20 27 34 15
-43 7 -38 -10
28 36 35 -3
->
20 7 35

28 -17 10 -36 41
30 4 -11 -27 32
->
28 4

34 41
8 3
33 34
38 37
->
34 3

44 -18 7 -35 -20
-32 53 30 46 -26
10 -39 -12 2 46
->
44 53 -12

15 27 39 -18
14 24 40 -22
35 36 9 14
->
15 24 9

47 -39
42 8
->
47 8

21 -26 -50
-10 16 4
-9 30 3
->
21 16 3

52 -47
18 25
->
52 25

14 -13 -11 -22 -23
20 18 -40 15 5
->
14 18
---
12 -10 5 33 34
-16 -30 -11 37 18
14 -27 28 -10 -19
-18 -29 -47 14 25
-17 28 -11 7 20
->
-10 5
-30 -11

0 21 36
5 5 46
->
21 36
5 46

10 51 13 0 48
51 -4 47 27 -21
-27 8 20 39 -4
->
51 13
-4 47

-14 16 18
5 11 3
44 -4 -6
-10 8 24
->
16 18
11 3

-1 1 5 -8 -13
-27 12 11 15 13
5 -23 0 -10 14
-43 41 43 45 -4
-3 -6 2 1 10
->
1 5
12 11

-28 54 37 28 -18
21 -29 -28 5 53
->
54 37
-29 -28

36 8 -21 46 5
35 49 21 -21 -7
27 22 2 23 -9
->
8 -21
49 21

-42 47 23 46 18
10 -2 -3 27 35
-21 4 47 -9 -18
-13 11 -13 -20 -32
->
47 23
-2 -3
---
-7 20 32
21 -49 28
13 30 -25
-35 -39 -16
->
-7 20
21 -49
13 30

-37 -9
-29 37
50 -17
16 -14
->
-37 -9
-29 37
50 -17

20 -32 -5 3 35
33 41 42 -20 -48
47 54 22 26 -43
->
20 -32
33 41
47 54

18 16 6 -26 -6
48 -13 -20 -12 -35
-24 31 36 34 36
->
18 16
48 -13
-24 31

-4 16 14
5 -16 -18
-54 31 -41
-23 19 -29
-34 -1 -33
->
-4 16
5 -16
-54 31

37 8
43 37
38 38
-41 -34
-7 36
->
37 8
43 37
38 38

13 18 23 41 13
32 -29 -37 4 41
12 45 17 -13 -33
->
13 18
32 -29
12 45

-6 0 -23 -45
6 0 6 -25
10 1 10 -15
4 0 5 -2
11 0 33 39
->
-6 0
6 0
10 1
---
22 -34 14 33 -42
-14 -32 -22 11 4
-5 -12 -7 8 -7
->
-14 -32 -22
-5 -12 -7

-29 13 44 -5 27
2 15 -24 49 -22
-11 18 -32 46 -13
13 -23 -33 -36 25
-34 10 19 -19 -42
->
2 15 -24
-11 18 -32

-1 -7 30
-8 -1 12
-5 -29 39
->
-8 -1 12
-5 -29 39

-52 23 -40 -15 28
-25 1 -30 -27 7
-32 15 16 6 12
-35 -5 -5 -35 1
-27 -1 -26 -30 5
->
-25 1 -30
-32 15 16

27 -29 -34 -23 -12
-11 4 -14 -33 -24
-2 -12 -34 -46 6
-29 31 43 48 -36
->
-11 4 -14
-2 -12 -34

28 -12 26 -21 19
-14 -11 1 29 0
-10 -45 -9 38 32
16 -27 -12 21 36
-38 -42 -28 40 24
->
-14 -11 1
-10 -45 -9

38 -39 -17
-34 34 31
-33 10 10
-28 -6 -47
->
-34 34 31
-33 10 10

-37 -7 26 37
38 -41 -6 -33
33 31 30 -3
10 -46 -17 -9
->
38 -41 -6
33 31 30

29 48 29 -22 -1
-5 -15 17 -30 -23
29 24 36 -37 -16
-9 47 10 0 28
->
-5 -15 17
29 24 36
---
48 0 0 22 3
-22 -31 -19 -19 -2
5 25 -34 4 29
->
0 0
-31 -19

39 -11 30
-34 -11 41
24 -16 -11
23 -14 -22
->
-11 30
-11 41

34 -35 -36 -7 -18
24 1 -10 18 -33
-2 -40 30 -24 32
->
-35 -36
1 -10

11 25 -10 -39 -7
-37 0 36 14 25
-12 30 1 -17 -9
-26 7 -6 16 27
6 -23 -49 18 -26
->
25 -10
0 36

53 45 40 -6
17 45 40 -6
->
45 40
45 40

36 6 34
46 -24 4
->
6 34
-24 4

-6 -3 -51 -14
-6 -12 37 8
2 12 -20 -20
->
-3 -51
-12 37

20 -13 24 -33
-19 4 46 -4
39 -22 1 -3
-17 12 20 0
->
-13 24
4 46
---
-22 -30 10 13 11
24 24 1 -15 -11
17 22 17 -8 -28
22 4 47 -15 -25
-9 -10 -15 26 13
-34 -24 -45 3 45
-15 -11 3 29 -5
5 8 -27 -33 23
-18 -26 11 8 9
->
-22 24 17 22 -9 -34 -15 5 -18
-30 24 22 4 -10 -24 -11 8 -26
10 1 17 47 -15 -45 3 -27 11
13 -15 -8 -15 26 3 29 -33 8
11 -11 -28 -25 13 45 -5 23 9

-40 17 14
24 -52 -36
->
-40 24
17 -52
14 -36

-40 43 -3 39 -15 -17 44
39 -37 34 -39 6 -1 -45
->
-40 39
43 -37
-3 34
39 -39
-15 6
-17 -1
44 -45

0 -28 7 34 -11 24 -32
1 -4 7 12 1 0 -17
-8 -3 -1 21 -4 9 1
-14 -1 -25 42 -13 23 23
9 2 0 -2 1 -5 -16
3 9 -1 2 -2 -1 -9
-1 -18 -4 26 -16 27 -17
16 17 -8 -13 2 -11 -15
->
0 1 -8 -14 9 3 -1 16
-28 -4 -3 -1 2 9 -18 17
7 7 -1 -25 0 -1 -4 -8
34 12 21 42 -2 2 26 -13
-11 1 -4 -13 1 -2 -16 2
24 0 9 23 -5 -1 27 -11
-32 -17 1 23 -16 -9 -17 -15

-14 6 -13 30 -5
-6 -3 -33 15 -10
15 -16 -34 -29 -7
-9 0 -28 20 -9
10 1 27 -23 9
16 -14 -24 -32 -4
-1 7 39 -2 13
13 -5 17 -28 6
14 -6 12 -30 4
-16 12 13 32 1
->
-14 -6 15 -9 10 16 -1 13 14 -16
6 -3 -16 0 1 -14 7 -5 -6 12
-13 -33 -34 -28 27 -24 39 17 12 13
30 15 -29 20 -23 -32 -2 -28 -30 32
-5 -10 -7 -9 9 -4 13 6 4 1

10 -8 24 -19 -46 -23 -50
9 -3 34 -28 -49 -35 -27
16 -13 20 -11 -27 -24 -44
9 16 20 1 -9 6 -48
13 -14 12 -37 16 10 -24
24 -15 7 -32 -7 -8 -33
30 24 34 -6 24 -3 -38
19 1 50 -17 -5 -9 -33
49 -21 32 -19 6 -35 -18
42 6 41 -28 -24 11 -24
31 7 31 -35 12 -36 -19
35 6 17 -31 -4 -29 -50
->
10 9 16 9 13 24 30 19 49 42 31 35
-8 -3 -13 16 -14 -15 24 1 -21 6 7 6
24 34 20 20 12 7 34 50 32 41 31 17
-19 -28 -11 1 -37 -32 -6 -17 -19 -28 -35 -31
-46 -49 -27 -9 16 -7 24 -5 6 -24 12 -4
-23 -35 -24 6 10 -8 -3 -9 -35 11 -36 -29
-50 -27 -44 -48 -24 -33 -38 -33 -18 -24 -19 -50

46 47 -28 -12 -18
22 23 -3 -10 -11
16 17 -11 6 4
3 4 16 -7 -4
-26 -23 8 37 38
-21 -18 19 18 21
-30 -27 -1 52 51
-9 -7 11 13 15
-19 -16 -1 38 37
24 25 -4 -12 -13
->
46 22 16 3 -26 -21 -30 -9 -19 24
47 23 17 4 -23 -18 -27 -7 -16 25
-28 -3 -11 16 8 19 -1 11 -1 -4
-12 -10 6 -7 37 18 52 13 38 -12
-18 -11 4 -4 38 21 51 15 37 -13
